Here are the same points, seen from different sides; a view may also be mirrored.
A view may leave some points out, and in a few views one point is out of place. Which views, in the order they come, and which point in each? Write no view if none.
Scene 1:
panel a:
  Q56 [ 12   6   5  -3  -4   2   1   1   5  -4   6 -16]
  Q4 [13 10 12 11 -8 -4 -6 -8  4  7 -6 -5]
  Q349 [ 13   6   5  -1  -4  -1   1  -2   4  -4   7 -17]
  Q471 [ 12   7   9  11 -10  -3  -6  -2   6   6  -6  -2]
  Q102 [ 15   7   9  10 -10  -8  -5  -7   4   5  -3  -6]
  Q882 [ 15   7   5  -3  -4   0   2   0   4  -4   7 -16]
  Q184 [ 11   5   4  -4  -3   2   4   0   5  -4   8 -18]
  Q982 [ 14   5   3  -2  -6  -1   1   1   5  -4   6 -16]
  Q947 [ 14   7   9  11 -11  -5  -7  -6   4   5  -5  -6]
panel b:
  Q471 [-10  15 -12  20  35  14  30   4  18 -15 -49 -18]
  Q102 [ -6  14 -17  19  36  16  31   4  17 -18 -53 -15]
  Q184 [  3  10 -15  37  31   0  23  -5  19 -19 -58 -10]
  Q122 [  1  10 -14  35  32   1  26  -5  16 -21 -58 -11]
  Q982 [  3   8 -15  34  33   5  25  -4  16 -21 -55 -11]
  Q4 [ -9  17 -14  17  36  15  32   6  17 -17 -54 -17]
  Q882 [  4   9 -15  34  32   2  26  -2  17 -20 -57 -10]
panel c:
  Q349 [-13  -7  -4   4  -6  10 -14   6   6  -4 -11   4]
  Q982 [-12  -7  -2   7  -7  11 -11   6   5  -4 -13   4]
  Q102 [-17 -11  -4   3   3  -1  -8  18   6   0  -3  11]
  Q4 [-17 -12  -6   4   7  -1  -7  18   8   1  -1  11]
  Q947 [-17 -13  -5   6   5   1  -5  19   6   0  -2  11]
  Q184 [-11  -6  -3   6  -5  13 -15   1   6  -5 -14   4]
panel d:
  Q184 [  3  -4  22   7  27  -2  -9   3 -17 -10 -15  37]
  Q349 [  0  -5  19  10  24   1  -7   3 -16  -7 -13  37]
  Q56 [  2  -4  20   8  25  -1  -7   5 -17  -8 -14  35]
  Q471 [-10  -7  12  10  14  12  -4  17 -15  -6  -9  29]
  Q122 [  2  -3  19   9  27   0  -6   3 -18  -8 -14  37]
  Q947 [-10  -8  11  13  14  13  -3  13 -17  -4  -7  31]
  Q102 [ -9 -10  12  13  14  12  -4  12 -15  -4  -8  33]
panel e:
  Q982 [-13  -7  36 -21  -1  20 -21  12 -12  40 -35  10]
  Q4 [-13 -16  29 -22   2  19 -23   0  -5  51 -39  -9]
  Q184 [-10  -5  37 -21  -3  16 -20  15  -8  39 -37  13]
  Q947 [-15 -17  30 -24   3  20 -25   1  -6  48 -38  -7]
  Q56 [-10  -7  36 -21  -2  17 -22  12  -9  40 -36  10]
  Q882 [-11  -5  36 -19  -2  19 -19  12 -11  40 -36   9]
  Q471 [-16 -20  30 -23   0  19 -25   0  -4  46 -40  -5]
  Q122 [ -9  -5  36 -21  -1  17 -22  13  -9  40 -35  10]
panel f:
  Q56 [-23 -38  12 -16 -19  19 -20  31 -16  15   0  41]
  Q4 [-28 -37  14  -7 -23  22  -9  40 -35  24   3  38]
  Q982 [-25 -39  12 -15 -21  21 -20  29 -16  13   1  41]
  Q102 [-29 -38  13  -7 -24  25 -11  37 -33  20   4  38]
  Q122 [-23 -38  10 -15 -19  19 -22  30 -15  16   0  42]
  Q947 [-31 -38  14  -8 -26  22 -11  39 -34  22   4  39]
Views that do not fit: no view
Scene 2:
panel a:
  Q226 [ -4  22   0 -40  37   6  -9  15]
  Q49 [  1  17   2 -39  44  -2 -13  11]
  Q458 [  4  25  -1 -48  34  -1 -11  15]
  Q979 [  9  17  -2 -37  30  11 -21  18]
  Q521 [  2  24  -4 -28  23   1 -16  14]
  Q375 [ 12  24   2 -28  30  -2 -16  13]
panel b:
  Q870 [-5 -2 -3 -5  1  7 -4 -4]
  Q226 [  1   0  -3  15  -4  -6  -3 -10]
  Q979 [13  4 -7 10  4 -1  2  2]
  Q49 [  4  -4   6  16   3  -8   3 -10]
  Q458 [ -4 -10   0   7   3  -1   2 -12]
  Q521 [ 3  1  0  0  2  3 -8 -1]
  Q375 [ 9 -5  1  1 10 -3 -7 -4]
panel c:
  Q458 [-12 -11  10 -15 -15  -7  35   8]
  Q870 [ -7 -19  17 -17 -15  -8  22  16]
  Q226 [-21 -17  18  -6 -19 -12  35   5]
  Q49 [-23 -10  17 -14 -12  -6  38   0]
  Q375 [-12 -19  20 -19 -15   0  24  -2]
panel d:
  Q226 [  9  12 -21 -24   0 -21 -19   3]
  Q521 [ -2   2 -10 -12   4 -20 -21   2]
  Q295 [  2   5 -17 -22   5 -19 -24   4]
  Q375 [ -4  -3 -10 -18   0 -29 -15   2]
  Q979 [  1  -5 -19 -23   0 -19 -23  12]
  Q49 [  7   3 -27 -22  -5 -26 -12  -1]
  Q458 [ -1  10 -17 -20  -8 -21 -13  -5]
panel e:
  Q870 [-18   0   3   0   2  -8 -35  18]
  Q375 [-29  12   6   2   4  -8 -21  17]
  Q226 [-15   7  -1 -15  -3  -3 -17  20]
  Q458 [-17  13  -8  -6   4  -7 -27  20]
  Q49 [-16  16  -4 -10   4  -4 -14  13]
  Q521 [-23   2   8  -2   1  -7 -27  15]
panel f:
  Q226 [ 24 -33  32  -3  29 -33  -7 -27]
  Q521 [ 22 -32  15   8  31 -37  -7 -33]
  Q870 [ 11 -30  13   6  31 -36  -6 -31]
  Q375 [ 25 -34  21  17  37 -38  -9 -28]
  Q49 [ 24 -29  34  16  31 -36 -14 -27]
  Q458 [ 13 -29  29   7  30 -37  -9 -21]
  Q979 [ 27 -41  21  10  26 -27 -15 -31]
  Q295 [ 27 -33  21   3  26 -32  -8 -30]
panel g:
  Q870 [ 13   1  32  -6   0 -63 -25  -7]
  Q458 [ 10  -1  23  -6 -10 -67 -27 -20]
  Q375 [  5 -12  24 -13  -9 -68 -25  -5]
  Q226 [ 10 -10  27 -17  -4 -62 -28 -27]
  Q979 [  4 -21  33  -9   0 -65 -33 -15]
  Q521 [  8  -7  30 -13  -1 -61 -24  -7]
  Q295 [  9 -13  27 -13   1 -59 -29 -16]
Views that do not fit: panel a, panel f
  moved in panel a: Q458
  moved in panel f: Q49
